In the rows, 128 means zero.
One turn sends every row of this set to another row. A few are shown first. Where does it send the rows asked after them?
Z44: [131 137 129 147 169 127 150 102 135 115 151 117 131  97 133 148 150 118
  91 117 145]
Z141: [133 145 142 116 144 139 140 104 143 102 149 142 153 163 138 178 151 136
  78 102 124]
Z203: [139 125 112 141 142 130 120 120 114 138 126 106 127 133 163 129 144 147
 102 123 147]
Z661: [152 117 124 125 122 135 136 120 113 131 131 104 128 133 176 140 139 152
 120 118 141]
Z257: [147 128 116 121 124 133 134 118 116 129 135 107 134 143 173 124 148 148
 127 124 142]
Z282: [134 144 144 121 144 143 147 103 143  96 138 146 144 162 141 177 152 139
  77 111 121]
Z698: [143 126 143 121 137 137 174 103 136 104 161 113 136 103 154 162 143 119
 126 111 135]
Z65: [157 132 124 140 150 157 122  96 145 132 147 168 130 147 167 172 154 134
 127 119 158]
Z148: [145 142 134 116 143 115 138  91 139 129 144 127 158 115 123 147 113 171
 112 110 155]
Z411: [126 150 121 134 163 127 156  98 138 107 158 123 138 113 134 129 161 112
 111 125 144]
Z674: [141 146 145 116 143 139 147 100 140  97 142 146 146 159 139 175 154 143
  75 110 121]
Z60: [141 121 142 139 153 132 161 105 133 113 153 112 128  91 145 169 140 122
 101 108 141]
Z530: [146 146 135 122 143 120 153  88 140 115 124 137 142 117 126 137 119 175
 112 131 149]
Z668: [114 137 132 133 139 138 144 104 154 119 125 129 147 134 138 158 101 145
 135 123 154]
Z377: [162 131 124 134 150 151 115  95 142 139 158 163 139 143 164 174 155 137
 124 109 160]
Z729: [173 134 125 130 150 145 118  90 137 138 158 165 138 137 161 168 160 147
 116 111 158]
Z523: [134 143 129 118 142 133 170  99 139 100 163 120 142 117 147 138 156 113
 133 121 137]
Z452: [127 144 133 133 141 135 157  96 149 109 113 139 135 128 135 144 111 159
 126 139 149]
Z584: [130 145 142 120 145 143 142 105 145  99 142 144 148 164 140 179 150 134
  79 106 123]
Z985: [139 133 108 130 137 129 124 118 116 134 133 108 134 143 165 118 151 145
 116 126 146]
Z180: [124 137 132 122 140 125 133 102 148 131 144 122 161 127 130 159 102 152
 126 105 157]
Z949: [175 135 126 134 151 148 126  87 137 131 148 171 128 136 161 163 163 150
 114 121 156]
Z503: [165 134 125 140 151 155 128  92 142 128 142 172 124 142 166 166 159 142
 121 127 156]
Z175: [148 116 122 138 134 134 128 122 113 136 124 103 123 128 170 143 138 152
 105 118 144]
Z121: [140 146 143 113 143 137 143 101 140 101 148 144 152 160 137 175 154 142
  76 104 122]

Z729 moves to Z949
Z668 moves to Z180
Z985 moves to Z257
Now these:
Z584 moves to Z141
Z523 moves to Z698

